128 stands for zero in the data rows.
Here are some points:
[137 109 245 127 137  63 106 101 151  94  27 126   2 142 159 115  84 102
 179 111 151]
[137 121 202 135 154  75 108  67 159  94  34 116  26 156 133 113  97 132
 198 102 132]
[150 134 173 138 167  84 123  72 146  96  57 120  68 170 113 122 121 155
 192 119 114]
[139 144 142 144 179  91 141  64 140 102  89 124 107 177  97 116 149 168
 172 138 104]
[127 153 141 147 184 108 146  66 155 108 106 129 122 165  92 127 137 174
 151 153 100]
[129 160 151 145 162  94 140  82 154 122 104 124 116 159  99 133 145 173
 142 163 102]
[116 158 163 133 155  89 129  73 163 123 108 121 110 142 105 149 142 163
 154 165 109]
[139 157 160 118 156  94 127  94 135 122 113 123 117 122 114 149 170 154
 152 162 125]
[128 150 143 107 126 118 137 113 141 120 132 122 138  99 119 142 177 137
 163 186 148]
[134 137 122  88 102 130 161 139 134 114 170 118 160  92 121  88 183 124
 157 190 168]
[136 110 114  87  91 154 183 157 131 115 200 121 157 103 127  72 149 101
 136 204 170]
[166  73 144 114 103 169 158 155 122 133 183 124  88 129 147 111 130  79
 120 170 148]
[171  77 186 146 141 142 112 129 118 148 164 136  48 127 157 154  83  96
 138 131 133]
[188  94 207 151 161 133  98  93 137 149 116 157  62 113 159 164  98 125
 135 101 127]
[192 107 203 154 162 152 101  75 131 144  93 169  91 110 151 181 102 155
 124  98 115]
[195 110 208 162 163 132 113  89 138 141 126 173 114 117 135 164  78 183
  92 109 102]
[200 104 215 168 140 130 125  89 134 140 127 158 121 144 117 190  67 200
  59 115  99]
[206  92 221 168 116 122 133  96 155 142 132 140 108 174 105 169  64 204
  35 121 105]
[209  78 248 161 103  95 130 102 168 145 136 132  71 205 106 203  50 191
  27 138 116]
[208  62 255 153  93  87 127 104 169 148 116 123  18 231 123 209  14 182
  19 118 129]
[213  58 255 152  74  70 115  98 171 155  75 124   0 239 142 233   9 150
  19 110 141]
[201  72 255 161  65  95 101 100 170 164  41 136   0 235 171 240   4 131
  14  97 154]
[177 100 255 175  83  88 104  96 162 167  30 149   0 211 177 221  22 138
   9  72 157]
[149 126 255 192 124 115 122  90 157 155  54 153   0 204 168 214  19 171
   7  61 120]
[115 131 255 195 133 102 138  82 162 132  62 137  15 212 152 203  26 203
   0  60  80]
[110 124 255 181 118 111 137  99 179 110  56 116  15 209 147 205  37 209
  13  58  48]
[110 119 255 160 101 109 120  91 180 113  55  99   0 176 156 190  51 176
  52  65  49]
[121 117 255 134  89 104 107  95 164 126  59 107   0 134 176 190  58 130
  90  66  75]
[119 117 255 107 109 145 113 126 163 155  76 130  12 114 198 176  80  98
 115  71 102]
[134 117 213  85 131 119 136 131 146 171  98 152  30 118 199 185  86  90
 119  87 120]
27 more points follow, each with its number after it:
[162 111 197  65 149  90 143 144 148 175 106 154  32 136 191 207  77  83
 140 112 138] 0
[172 110 188  48 129  75 134 142 147 166  89 144  36 148 168 201 107  79
 174 132 148] 1
[187 119 174  44 151  74 123 114 134 156 107 131  67 150 143 177 126  95
 207 134 144] 2
[169 135 128  50 144  84 131 111 135 134 113 116 123 147 120 157 146 114
 219 131 136] 3
[164 155  92  75 143 122 149 110 126 109 139 115 189 138 106 124 184 144
 208 113 127] 4
[144 174  54 106 170 154 152 112 115  97 156 116 223 123  97 105 191 172
 191 109 126] 5
[115 186  43 146 163 175 135 113 110  88 144 117 226 104  94  75 198 179
 167 108 128] 6
[ 88 187  42 169 131 170 116 123  90  83 151 113 222  89  89  56 191 162
 164 117 142] 7
[ 69 184  26 175 138 154 111 127  80  80 150 114 224  70  88  30 201 146
 163 134 146] 8
[ 41 176  35 177 118 132 104 129 107  75 125 115 215  63  97   8 220 134
 166 154 137] 9
[ 51 163  67 160 113 113  88 124 105  76  97 116 190  49 110  52 201 107
 181 152 122] 10
[ 44 146  98 130  95 143  73 133 104  87  65 112 163  41 136  41 178  74
 199 141 126] 11
[ 70 126 105 101  68 146  71 152 101 105  69  97 137  42 152  54 186  28
 218 138 158] 12
[ 95 117  82 100  56 150  74 162 108 123  84  89 119  75 146  67 178  10
 216 138 190] 13
[120 124  55 106  85 177  94 152  94 149 119  92 134 104 125  73 179  28
 201 143 209] 14
[135 136  41 131  92 191 131 156  93 157 159 114 175 127 104  73 169  63
 154 141 208] 15
[120 149   6 165 114 211 161 157  84 152 190 128 216 142  84  52 170 117
  86 168 184] 16
[104 154  19 180 116 165 170 164 101 136 201 131 234 145  67  60 160 155
  54 180 160] 17
[ 89 158  33 170 107 140 153 139 121 129 174 131 234 134  63  71 151 174
  65 190 146] 18
[ 94 161  45 143 105 120 127 137 131 128 126 133 231 102  82 104 154 158
 106 174 152] 19
[ 93 160  43 106  93 117 107 148 112 131  95 131 235  82  97 107 187 121
 154 168 182] 20
[110 154  31  80  85 104  95 165 111 120 109 129 237  73 108  71 212  81
 190 169 217] 21
[109 145   3  68  73 119 101 183  89 108 140 116 230  71 113  55 226  62
 202 171 236] 22
[117 143   8  52  57 120 124 214 103  83 153  91 219  87 113  45 215  61
 214 160 228] 23
[109 148   0  43 109 146 161 197 112  77 169  80 219 121 112  44 216  88
 212 135 196] 24
[ 96 163   1  50 113 166 191 172 111  77 181  79 223 147 116  64 204 116
 206 104 156] 25
[ 70 182   8  75 144 168 202 139 112  77 160  92 221 160 119  71 217 144
 185 101 125] 26
Which two of these numbered points are nearest to each point below, looking only along the 6 directions in which the first points spread most? Their numbers follow each, nearest first.
[157  78 218 143 125 121 117 136 112 112 144 160  42 154 186 180  69 132
  45  94  55] > 0 1
[141  89 200 145 115 156 122 139 103 107 152 141  47 162 189 179 101 122
  51  72  74] > 0 1
[160  69 217 133 122  78 112 130 124 119 129 173  37 141 181 194  77 130
  61 118  56] > 0 1
[142 129 199  92  66  76  65 106 134 104  66  55  67 132 106 142 148  84
 214 142 140] > 2 3
[139 132 146 104 155  48 164 136 170 186 123 134  93 235  97 225  69 164
  67 173 139] > 1 0
[106 196  73 103 149 140 131 131 116  79 151  97 221  71 101  89 199 180
 195 107 125] > 7 8
[106 131  83 107 197 146 140  94 131 144  86 179 183  66 151 121 129 118
 202 107  87] > 4 10
[167  66 236 118 130  63  93 120 131 133  96 164  18 117 178 181  65  98
  99 142  85] > 0 1
[132  99 142 123 144 158 106 140 120 178 138 123 109 111 138 175  65  97
 132  94  85] > 0 2
[ 78 195  32 115 108 147 120 155 112  72 132 106 233  33 108  46 200 152
 190 122 136] > 9 8
[165 117 125 100  42 186 164 168 112  90 186  85 107 160 141  67 159 102
 117 118 157] > 15 14
[115 136   2 142 137 184 143 151 108 163 158 165 207  69 118  71 131  88
 148 143 163] > 15 16
[ 98 142  16 159 156 185 167 147  93 160 184 162 228  89 106  75 107 135
 114 131 136] > 16 7
[ 67 172  37  95  78 173 135 166  90  68 131 117 225  15 136  36 220  94
 185 144 145] > 25 24
